Each named move below is a turn or a mirror, shown by a few rows before and after it. Which moves, in which order, take the first row of each later pair to the second? The first pair is answered.
gim:
[ 13   3   5 -13  -6  -3  19   8  -4 -10   8  -8  13  25 -19   0  -8  -2
   5  -8  10  -8  17   1  -8 -10 -19   4   2  15   1 -26 -17  12   6  12
 -11   9  -8  17 -11   8  -6  21   0   0  11  -8   9   4  -1  17 -10   2
 -11  18  -6  -3  -5 -21  -6 -10 -19] |-> [ 11   2   9 -19  -7 -10  19  -1  -8  -3  12  -9   3  19 -11  -4 -12  -1
   1  -7  15 -15  14   1  -9 -12 -15  -7  -5  14  10 -16 -18  16   5  15
  -9   4  -1  29 -12  13   0  15  -7  -6   5  -4  15   2  -8  19 -13  -3
 -12  15  -5   2  -4 -13  -3  -7 -27]
[-19  -9  -4  -5  -4  -8   3   7   0  -1 -10  25  10  13   1  22   3  -8
   2 -13  -3  14   1   4  -7  -3   1   3   7   1   1   0  -9 -11   1  -3
  -5  -2 -12 -10   9 -12  -5  -5   7   3   9   8 -28  -7  -6   3  -1  -7
   0  -5  11   9  13   7   4   2   2] |-> [-21 -10   1 -10  -3 -14   1   2  -3   6  -6  26  -2   6  11  17  -3  -5
   2 -10   2   5  -1   4  -7  -6   4  -8   1  -1  11   8 -11  -5  -1   1
  -6  -6  -3   3   7  -4   0 -12   0   0   2  12 -22 -10 -13   3  -2 -13
  -7  -7  14  13  12  15   6   8  -4]
[  0   7   7   2   5   1 -10  12 -15   1   5  -1   5   9  -5  -9  -7 -11
   0  -9  -7  12   4   6   3   3  -3   2  -4   3  -5  -6   2   6  -8  -4
  -3  -1  -5 -15 -10   2   0   0  10  -7  20  -8   6   2   5  21 -13 -11
 -12   6   1   7  10 -10  -3  -2   6] |-> [  1   8  11   0   5  -5 -12   7 -16   7   8  -1  -4   2   5 -13 -11  -8
  -2  -6  -4   3   2   6   2   2  -1  -6  -8   0   1   4   0  10  -9  -1
  -1  -5   1  -3 -10   8   3  -5   6 -11  14  -3  10   0  -2  20 -15 -15
 -15   5   4   9   9  -4   1   3  -1]
[  0 -13   3   3 -12  -5  -1  -9   4  -5  -7   8   2   4  -2  18  -1  -5
   0  -2   0  12 -12   2   0   0  10   5  14   1   6  -6   6 -10  -2   5
  -8  13  -5   1   9  -2   3 -11  -7   5   5  -8 -10  11  -8  -8   1  13
   1  -2  -2  -2  -7 -14  -5  -4   0] |-> [  0 -14   5   2 -11  -8  -3 -14   0   2  -5   8  -5  -3   6  15  -6  -3
  -3  -1   2   4 -12   2  -2  -3  13  -4  10  -3  13   3   4  -9  -5   7
  -7  10   1  11   8   4   5 -15 -12   3   0  -3  -3   8 -14  -8  -2   8
  -3  -5  -2   0  -7  -9  -4   0  -4]
donab:
[ -8  10  -7   7  -2  11  -9  -3   0   6  -2   9  -9   0  -9  -2  -2  11
 -10   6  -5   3  -1   7   5   6  -1   5 -17   4   8   9 -12   0  -7   7
  -1 -11  -7  -8  -1   0   8   2  12  16  -5 -13  14   8  -3 -17   0   7
  14  -5   0   6  11   6  18   0  -8] |-> [ -4  15  -6   8   0  15  -7   0   1   2  -3   5  -5   9 -14  -5  -1   7
  -7   2  -6   1   2   6   3   4  -4   4 -18   6   4   3  -8  -1 -10   4
  -3  -6 -10 -15  -5   3   7   9  13  16  -2 -12  14   9   4 -14  -3  12
  18  -1   2   2   9   0  16  -3 -12]
[  2  -6  -7   8  16   4   2   1  -7  18  -6   6   6   0  -7  -1  -4  -1
 -16 -10  -2  12 -14   8  15  -9  -6  -5   4  -9  -3  12  13  -3  11   7
   3   7  18  -6   9 -12  -7   2  -3  -7  -8   3  -8   4 -11  19  27  -6
 -23   1   0  -4   9  10  -2   4   2] |-> [  6  -2  -6   7  14   8   3   4  -4  15  -7  -1   9  11 -14  -5  -1  -4
 -11 -14   1  14 -13   5  14  -9 -10  -6   2  -8  -6   4  19  -4   6   2
   1  14  15 -15   4  -8  -6  12   0  -8  -2   7 -10   5  -2  25  21  -1
 -15  11   3  -9   7   1  -3   1  -3]
[-17  -6   4   7  10   8  -8 -20  -8  -8 -14   7 -11 -22 -15  21   2 -10
 -10   6 -15  12  -7  25   3 -11   6   3  -4  22   0   9  -9 -13 -12  -1
   3 -13  10   8   6 -13   0 -19   6  -7  -1   1   5  13   3   9   6  -1
   1 -11 -14   1  -8 -12  -5  -2   5] |-> [-11   1   4   7   7  14  -4 -15  -3 -14 -12  -2  -4  -3 -24  15   1 -16
  -3  -2 -13  14  -5  19   1 -14  -2  -1 -11  24  -8  -3  -1 -17 -21  -9
   2  -2   4  -5   0  -5   1  -4   7 -12   9   4   1  13  17  18  -4   9
  12   3  -8  -3 -14 -24 -10  -9  -6]
[ -3  -5  -4   6   1  -3   1   1  -2  -1  -1   7   5 -10  -6   9   3   2
  -1   1  -6  10  -1   4  -1   5   1   4   7   1   0   2  -4  -3   5   3
   2  -7  -2  -1   5  -3  -3  -2   0   3   3   0  -1   0  -6  -8   7  -2
  -4  -5 -10   1   5  -1   0  -4   7] |-> [ 2  0 -2  3 -1  0  4  5 -1 -3  3 -4  7  5 -9  0  5 -3  8 -4 -1  6  2 -1
 -4  1 -6 -4 -1  2 -4 -4  4  0 -3 -4 -1  3 -4 -7  0  8  0  8 -1 -4  8  3
 -3 -2  7  2 -4  7  5  8 -4 -2 -1 -8 -5 -7 -6]
Fof:
[ 13  13   3  -6  -4 -10  -3  -1   0  -9  12   1   3   6  16 -15  -1   7
  12  -3   6  -9  -1  -7  -9  -7   1 -24  -8   9   0   3   2  -4  -4  -1
  13  -8  10  17  -9   1   5  -2   1 -12 -14   7   5  -7  10   0 -17   0
  -3  -5   7  -1 -18   7 -15   6 -20] |-> [ -1   8   3   2  11   2   2  -4  10   5   5   4   1 -12  19  -5   0   7
  -2   0  -9 -10  -1   0   1  10  -4 -15 -22  -2  12  14 -10  -5 -12   6
   1 -11  14   4  -9  14  17  -5  -3 -11  -3   6   7  11   2  -1 -12  -4
  -7 -12  -1  14   8  14   7  -1 -14]
[ -4  -3  -8  -3  -7  -6   0   3   3   2  -9   7  11  -5  -5   2   5   9
   4   4 -10  -7  -8   7  -5  -4   1  -2   8   0  -5  15  -5  -2  10   3
  -3   0 -15   6  -1  -3  13  -4  -2  16 -13  -7  -1  -1   2  -9  -6   1
  -7 -12  -8   6   6  -1  -1   2  10] |-> [ -3  -3 -10  -6  -7  -5   3   3   4   2  -9   6  11  -1  -8   4   6   7
   4   4 -10  -6  -7   5  -4  -3   1  -1   8   1  -7  11  -3  -2  12   1
  -2   1 -14   5  -1  -5  14  -4  -1  17 -14  -7  -1  -2   2  -8  -6   1
  -6 -11  -8   4   5  -3  -2   1  12]
[  8 -11   6  10  16 -23   8  -4 -13  -8   6  12  12  -9  14   5  -4   6
   9  12  15   9   6  -1  -2 -18   3 -21 -24   3   0  10  11  -6  -5  -8
   0  18 -15   4 -21 -13 -15  24 -20 -15  13   8 -11   3  14  -6 -18   9
 -12 -16   5  15  17  -1 -28   5   8] |-> [  5 -15   6  10  20 -21  10  -5 -10  -5   5  13  11 -14  13   5  -2   7
   6  13  12   8   5   0   0 -17   4 -22 -28  -2   2  14   8  -6  -6  -8
  -1  15 -13   4 -23 -12 -10  22 -20 -15  13   7  -8   7  11  -6 -17   8
 -14 -19   3  21  21   1 -23   5   8]
[  1   3  -6 -12 -17   6 -13  -7  -4  15  -3 -21 -13  -8  -9  -7   7   1
   0  -2   6  -7   3 -20   0 -18  35 -19  12 -16   8  13  11   6  16   4
 -23  -2  18   1   4   3 -15   1 -31  11   2  22  -7   2   3  10   8 -11
  -4  11  22  -1  -9  -4   6 -12  -6] |-> [ -6  -1  -9  -5  -9  15  -9  -7   4  23  -8 -19  -9 -18 -14   0   8  -1
  -6  -1  -4  -4   6 -17   5  -8  32 -10   4 -19  11  16   5   3  10   6
 -31  -3  17 -12   4   9 -11   0 -29  13  11  18  -9  13   3   8  11 -10
  -5   8  17   6   8  -3  16 -16  -1]

(2 to 3 moves a pair)
[ -1  -9  -2  13   1   5  -2   5  -1  -7  -9   9   7 -14  -6   7   7   0
  -3   4  -5  13  -3   3   2   9  -1  20  20   8  -7   0  -7  -1  11   0
   1  -6  -2  -6  11 -22  -9 -10   5   6  -7  -8  -5   8  -8 -11  19   2
  -5 -11  -2   4   0   1  -1   1  17] |-> [ 12   4   3   3  -9   0  -3   6  -6 -17   0  -6   8  14  -7 -13   6  -6
  13  -2  12   6   1  -8  -5  -6  -6   2  15  13 -14 -11   9   2   4  -8
   5   7  -5  -5   5 -13 -10   7   3  -2  -7   1  -3  -5   6   5   1  10
   7   8   8 -11 -22 -11 -15   1  -4]
Fof then donab
[ 10  11   5 -12  -9 -15  -7   6  -3 -10   8  -2  -7   6   4 -15  -2   1
  -3   3  23   2   6  -5  -2 -10   2  -9 -15  -2   0  -2   0   7   6 -16
  15   5   7   3   1   1 -12   1   1   4 -12  11   0 -18   7   2 -13  -8
   9  -3   9  -9 -10   9 -19  12  -6] |-> [ -5   2  -2   5  11   7   5   9  13   0  -7   3   7  -9  -7   0   3  -1
 -12   3  -1   9  11   0  10  17  -7  11 -26 -11   4  -2 -12  -1  -5 -14
  -2   5   2 -27   0  12  -4   5   7  10   8   2  -6   8   9  -2  -1  -4
   7  -9  -2   7  22   7   3   1   9]
Fof then Fof
[  4  -2   1  20  -7   5  13  -2  -4 -12 -13  -2  24   2  -8  20  18   9
   8  -1  -6  20 -17  13  12  -5   4  26  29   6 -23 -20   5   8   7 -11
   7   1   3  -2   8 -20 -35   0   4  13  11 -15 -13  14   0  -4  15  16
  -5   2 -12 -18   3   3 -11 -15  20] |-> [ 12  16  16   6 -17  -2  13 -12  -6  -2   5 -27   6  25   7 -13  11   2
  21  -9  13  -4 -13   3  10 -20  -1 -13  -6   3 -15 -12  18  12 -15 -15
   2  14  15   9  -6  17 -14  15 -10 -12  10   3   2   7   8  22 -15  18
   6  23   0 -19 -11  -1 -12 -13 -22]
gim then donab then donab
[ 11   1 -12   5   1   2  -5   4   8  -6  -3   1   0   1  -8  12  -3   0
   3  -1  -5   6  -4  -1   0   5  -5  18   7  -4  -9  -6  -7  -6   8  -2
   9   4  -8  -7   0   2  -1   4  14  15   7  -7  -9   3  13  -2   7   9
   1  -4  -1   0   1 -18   8 -12  10] |-> [ 14   8  -5   0  -3  -2  -5   0   9   0   4  -9  -8   9   0  -3  -5  -3
  10  -5   3  -7  -4  -4  -2   1 -10   0 -11  -7  -3   0   0  -3  -2  -2
   8  10  -2  -1  -6  19   7  11   8   5   6   1  -2   0  17  11  -7   9
   7   5   2   0  -3 -21   8 -10  -7]
gim then donab then donab
[  2   8   8   5  11  -4   0  -1   5   5   8  -9  -9  12   5   4   0  -7
  -2 -15   4  -8   3   2  -1   1   1 -20 -18  -8  14  15   0  10  -9   4
  -6  -1   8  10   1  16  12   8   0   6  -1  20   1   4  13  -6 -18  -4
   1   4   6   1  -8   2   7   0  -7] |-> [  3  -1  -1  11   9  -3  -2  10   3 -13  -2   4   7  12 -11  19   7  -4
  -1 -11  -2  10   1   5  -4   0   4   3  14   1  -2   0  -5   6   7   3
   4  -4  -5   3  10 -16  -7   6  13  22  -5   9 -12   0  14 -19  -3  -1
   0  -3   3  -5 -14   0  -3  -2  22]
donab then gim then Fof
[ -3   1  -6   2 -16 -16   0  -2 -14  -6  10  -3   1   2  -8 -14  -6  -6
   8  -4  10  -5   4   4  -7 -19  -6   2   3   6  -2   6   2  15   8   1
   4  -2   1  12   9   3  -2  -1  -8   2 -11   3   5  -1  -2  -1  -4 -15
   5   5   4 -11 -15   0  -1   2  -9] |-> [-11  -4 -14  13  -5   2   6   5  -4  -6  -3   0  15  -2 -20  -2  -1 -12
   2  -8  -7   5   5   7  -1  -1 -12  20   1   4  -6  -1  -4   9   7   0
  -6   4  -5 -13   9   5   0   6   1   8   5  -3  -4  15   4  -3   3  -9
   8   4  -2  -4   3  -7   9  -8   2]
Fof then gim
[ -8  12  16  -7 -30 -22  -6  -9   0  -7  15   9 -20  -6  17   2 -15  14
   0 -11  15  12   4   1   0 -14   9   0   4   2  -3   3  -6   4  13   0
  26  -9  11  22  -7  -2  -7 -14  -6   7  -9  -6   7  -6  -8 -18  13 -17
 -13 -11   6   3   4  11   9  10 -14] |-> [ -9  12   9   5 -17   9   8   7  17 -10   6  -1   7   9  -8   9  -6   1
   2 -20  -5  25  10   0   8   8 -10  21 -13  -4 -17 -15  -4  -9  -4  -8
   7   9  -3 -25 -14  11  -1   9   7   9  24 -10  -6  17  14  -8  12   2
   0   3   3   6  25 -11  19  -8 -10]
Fof then donab
[  7  -2  -6  -2  -3  -6  -5   9  -4  -8   0   2   1   2  -7  -1   1   5
   1  -2   6   2  -2   2  -7  -4   3   4  19   6  -6  -5   2   1  12  -1
   9  -4  -4   9   5 -17 -10  -9   2  10  -9  -2  -1  -8  -4 -12   8  -4
  -4   0   2  -8 -12   0 -10   4   9] |-> [ -5  -2  -4   4  12   6   1   2   7  13  -2   1  -3 -14   1   1  -2   1
  -8  -2  -8  -2  -1   6   3  13  -3   4  -8  -7  10   9  -8  -4  -6   4
  -6  -2   3  -1   0   8   9  -5  -5   3   7   2   4  12  -6  -6   6  -6
  -4  -5  -4  10  17   2  10  -2   5]
donab then Fof then Fof
[  8  -1   8   4   3  15  -7   0  18  -6   0  -6  -2   2 -14   1   2   3
   1  -2 -15  -4  -1  -5  17  13  -6  14  -5  -1  -5 -13   1 -21  -3  -2
  -9  -2  -2 -15  -5   7   7   7   4   5  17   0   7  14   1  -2  -1   2
  23   8   3  -7   5   0  -9  -8   5] |-> [ 14   5  15  -7  -9  -3 -12  -5   6  -6  11  -8 -16   6   1 -12  -3   6
   4   0   2 -15  -2  -9  10  -4   2  -5  -3   3  -2  -6   7 -14   2  -3
   1  -8   4  11  -6   6   4   1  -7   0  -1   9  15  -3  -5  -1  -8  -2
  22   8  10 -15 -13   5 -19   2  -7]
Fof then gim
[  3  -5  -4  10   1  20   9   1  -6  10  -8   6  -5   6 -19   8  -4 -13
 -13  -3 -22  -3 -16  26   2   9  -1   8   8   7   5  10  -6  13  10   3
 -13 -12   0 -17   6  -2   6  -5   2  23  -3  -1  -4  20   3 -12   4  -8
   0   0 -21  11  -4  -5   0   8  15] |-> [  9   0  -3   9  -1  23  10   5  -4   7  -5  -1  -1  17 -23   2  -3 -17
  -5  -6 -19  -3 -14  21   2   6  -7   6   2   7   2   3   1  10   3   0
 -16  -4  -1 -25   4   3  10   6   1  18   2   1  -6  21  12  -4  -2  -1
   9  10 -17   8  -6 -15  -2   4   8]
gim then donab
[  9   0   1   5   8 -12 -13  10  -4  -6  29  -4   3  16  -7  -7   5  -1
  -1  -6  23  10  -2 -15 -25 -11   5  -4  -4 -17  -5  -2   6   7   7   9
  16  -4 -38  10  -9  -3  -4  -9  -6  -4 -19  12   9 -21   6 -10  -2  13
   7 -19   6 -15 -13   1 -20  -2   5] |-> [ -2  -9  -5  16  19   4  -7  15   3  -1  17   6  17   2 -17   9  10  -2
 -12  -5   5  22  -3  -9 -16   8   3  17   0 -21  -7  -3  -2   3   9  13
   9  -6 -41  -9  -5  -7  -4 -11   0   5 -10   3   1  -7   3 -19  12  12
   3 -27  -3  -7   7   2  -8 -10  24]
donab then Fof then gim
[  5   6   6  -1  -8  -8  -8   5   0   1   6   1 -16   1   2  -3  -2  14
  10 -14  12  -7   6 -12 -18 -11   9 -20  -5  -1  -9  -8  15  18  10   1
  13  -5   2 -13  -2  -2  -8   1  -6  -8 -12  11   2 -15  -2  11  -4   8
  21   2  -3 -14 -20   3  -4   0  -8] |-> [ -8  -5   2   8   3  -2  -8   2   4  11  -4  17 -15 -25   2  15  -1  19
  -4  -5  -3   1   3  -2 -11   5  13  -4   0  -6  -1   2  -1  16  16  11
  11 -16   5 -15   4  -7  -5 -15  -3   0 -10   3   1  -2 -16  -2  13   1
   8 -16 -16   1   4  15  10  -1  11]
donab then Fof
[  9  10   4  -7  -2 -10  -9   6  -6   3  10  -8  -4   4   1 -11  -4  -1
   1   5  11  -4   2   1  -6  -5   1 -21  -3   4   6   4   7   4  -4   0
   7  -4   8  18  -2   6  -5  -1  -1 -16 -15   5   8 -12  -7   1  -2  -7
   3   1   3  -4  -6   5  -2   1 -10] |-> [  2   2  -5   6   9  11   2  14   8   4  -3  -4  14   0 -16   5   4  -7
  -5   2 -11   8   6   4   1  15  -9   4  -4  -1   1  -3  -2  -4  -8  -1
  -5  -1   1 -13  -1   6  -2   7   8  -7   6  -3  -2   8   2  -1   8   2
   5  -1  -4   3  17  -3   8  -9   4]
Fof then gim
